A =   3.9    8.7    5.3  -55.4
A[0] = 3.9
A[2] = 5.3
A[-3] = 8.7
A[3] = -55.4

arr =
[[ 237  150  -99  256  297  194   47 -354  -29 -455 -158    7  185  115
   205  -31]
 [ 331  204 -319  458  546  197  -58 -497   43 -570 -348  261  184    4
   474   88]
 [ 105   94  -47  128  172   51   29 -101    3 -160  -63   55  106   79
   123   49]
 [ 245   85   90  141  217  200  162 -237  -22 -348  -20 -126  158  150
    77  -48]
 [ 230  116  109  114  194  162  108 -229  -35 -364   20 -122  191  210
    95  -93]
 [ 595 -203  368  -29  290  -26  353  342  341  312  172 -110 -258 -231
   503  -91]
 [-251  -59  230 -232 -350  -75   25  286  -54  384  251 -118   -1  144
  -348   -1]
 [-487   42  -96  -85 -369 -112 -179  268  -53  414  150  180   -5   63
  -357  193]
 [  46  -30   89   -9   66  -21   63  163   98  200   81   41  -95  -87
   113   49]
 [ 405 -111  -72  104  327 -120  168  265  344  308  -12  265 -321 -415
   574  139]
 [-292  -30  226 -250 -377  -43   16  249  -18  377  255  -62   -4  149
  -354  -45]
 [ 602 -165  363  -55  296  -50  377  309  290  299  188 -128 -222 -296
   506  -59]
 [ 617 -185  348  -70  280  -58  335  300  301  319  164 -194 -247 -275
   469  -90]
 [ 391 -117  -46   97  359 -122  105  276  317  395  -62  227 -290 -424
   596  153]
 [   5  -43   61   -1   20   20   71  201   86  180   69   16  -69  -38
    57   46]]
Rows and columns are counted from 0.
(0, 0)	237
(2, 7)	-101
(2, 12)	106
(5, 4)	290
(9, 5)	-120
(11, 2)	363
(1, 5)	197
(13, 11)	227
(1, 7)	-497
(4, 12)	191
(3, 6)	162
(2, 6)	29
(4, 9)	-364
(0, 10)	-158
(2, 4)	172
(2, 13)	79
(4, 2)	109
(6, 15)	-1
(14, 6)	71
(14, 11)	16
(6, 1)	-59
(11, 13)	-296
(2, 11)	55
(9, 8)	344
(2, 3)	128
(4, 14)	95
(0, 9)	-455
(11, 12)	-222
(7, 12)	-5
(10, 2)	226
(6, 11)	-118
(14, 0)	5
(14, 7)	201
(5, 8)	341
(10, 10)	255
(0, 8)	-29
(9, 11)	265
(9, 3)	104

x =
[[ 19.4   0.8  -0.8 -21.6  -3.4   7.8   7.1  -8.9   2.9 -18.3 -18.9  -1.3
    7.8   1.2]
 [ -9.9   0.9   0.9  -3.8  -7.0 -13.2 -11.3  -9.7   2.9  -5.1 -15.2   1.1
   -0.7  44.2]
 [ 12.2   5.1   8.2   2.9  -1.7  14.3 -10.0  -1.7  -9.8  10.6   7.1   5.9
   18.1  22.2]
 [ 12.6 -13.7   9.7 -10.9   4.6   3.6  -2.1  -9.7   5.5  11.0   2.7  -1.4
   -8.0 -14.8]
 [-10.1 -19.2  -7.4   5.0   1.4   4.7  14.0   1.2   7.4  12.7   2.3   8.8
   -8.6 -18.0]
 [ 13.0 -54.1   7.6  -3.7  -0.6  -9.5  -5.6  -4.8  14.2 -23.2  -5.3   7.7
   12.9   3.5]
 [ -2.0  18.4   1.9   7.5   7.6   1.6   7.6  -3.3  -3.1 -10.1  -3.7  11.6
   -2.2  -0.5]
 [ 10.7   4.4  -1.9   3.0  -0.6 -12.0  -7.0  -7.0  -2.6 -13.6   2.2   3.8
  -14.7 -19.4]
 [  6.7   1.3  -4.9   6.9 -12.3  -1.8 -10.8   2.4  -2.4  -5.2   9.0  -6.4
   27.9  -6.3]
 [  0.9 -24.4  -1.2  -3.9 -11.6   3.3  -5.2   0.2  -2.4   5.1   1.3  -0.7
   -8.9 -16.0]
 [  8.7   1.1  -3.0   0.3  -7.2 -12.8  -3.9  -4.9 -11.1 -13.6 -12.4  -5.8
    7.1  29.5]
 [ -8.1  34.3   1.9  -6.5   4.9  -2.9  -1.1   0.3   6.9   0.1  10.2  17.6
   23.1  -4.8]
 [ -5.8  16.3  -0.8   4.5  -0.2   8.9 -17.5   1.6   9.6 -11.1  -3.5   5.4
   17.2  38.6]
 [  7.1  -9.5   9.2  15.7  -7.7 -10.7  11.4 -10.7   5.6 -17.7   6.0  -1.8
   -1.5   8.5]
 [ 39.1   6.8  -6.0   0.3  -6.1   7.8   2.1   7.0   8.4  -5.5   1.8  -3.2
   33.7 -13.6]
 [  1.1  17.4  -3.1  -5.2  11.3  -3.5 -10.7  -1.5  -8.1   1.3   0.4  13.9
   -9.5  10.5]]
x[0][0]: 19.4
x[:, 7]: [-8.9, -9.7, -1.7, -9.7, 1.2, -4.8, -3.3, -7.0, 2.4, 0.2, -4.9, 0.3, 1.6, -10.7, 7.0, -1.5]
x[:, 5]: [7.8, -13.2, 14.3, 3.6, 4.7, -9.5, 1.6, -12.0, -1.8, 3.3, -12.8, -2.9, 8.9, -10.7, 7.8, -3.5]
x[6][7]: -3.3
x[:, 9]: [-18.3, -5.1, 10.6, 11.0, 12.7, -23.2, -10.1, -13.6, -5.2, 5.1, -13.6, 0.1, -11.1, -17.7, -5.5, 1.3]
x[9][7]: 0.2
x[:, 8]: [2.9, 2.9, -9.8, 5.5, 7.4, 14.2, -3.1, -2.6, -2.4, -2.4, -11.1, 6.9, 9.6, 5.6, 8.4, -8.1]
x[9][13]: -16.0
x[11]: [-8.1, 34.3, 1.9, -6.5, 4.9, -2.9, -1.1, 0.3, 6.9, 0.1, 10.2, 17.6, 23.1, -4.8]
x[2][1]: 5.1
x[15][5]: -3.5
x[7][4]: -0.6
x[:, 2]: [-0.8, 0.9, 8.2, 9.7, -7.4, 7.6, 1.9, -1.9, -4.9, -1.2, -3.0, 1.9, -0.8, 9.2, -6.0, -3.1]
x[:, 4]: [-3.4, -7.0, -1.7, 4.6, 1.4, -0.6, 7.6, -0.6, -12.3, -11.6, -7.2, 4.9, -0.2, -7.7, -6.1, 11.3]
x[10][11]: -5.8
x[14]: [39.1, 6.8, -6.0, 0.3, -6.1, 7.8, 2.1, 7.0, 8.4, -5.5, 1.8, -3.2, 33.7, -13.6]
x[2]: [12.2, 5.1, 8.2, 2.9, -1.7, 14.3, -10.0, -1.7, -9.8, 10.6, 7.1, 5.9, 18.1, 22.2]
x[7][1]: 4.4
x[6][4]: 7.6
x[15]: [1.1, 17.4, -3.1, -5.2, 11.3, -3.5, -10.7, -1.5, -8.1, 1.3, 0.4, 13.9, -9.5, 10.5]
x[7][13]: -19.4
x[14][12]: 33.7
x[1][5]: -13.2
x[:, 6]: [7.1, -11.3, -10.0, -2.1, 14.0, -5.6, 7.6, -7.0, -10.8, -5.2, -3.9, -1.1, -17.5, 11.4, 2.1, -10.7]
x[3][1]: -13.7
x[10]: [8.7, 1.1, -3.0, 0.3, -7.2, -12.8, -3.9, -4.9, -11.1, -13.6, -12.4, -5.8, 7.1, 29.5]
x[6][2]: 1.9
x[3][13]: -14.8
x[5]: [13.0, -54.1, 7.6, -3.7, -0.6, -9.5, -5.6, -4.8, 14.2, -23.2, -5.3, 7.7, 12.9, 3.5]
x[8][9]: -5.2
x[3][0]: 12.6
x[14][1]: 6.8
x[14][6]: 2.1
x[6][10]: -3.7
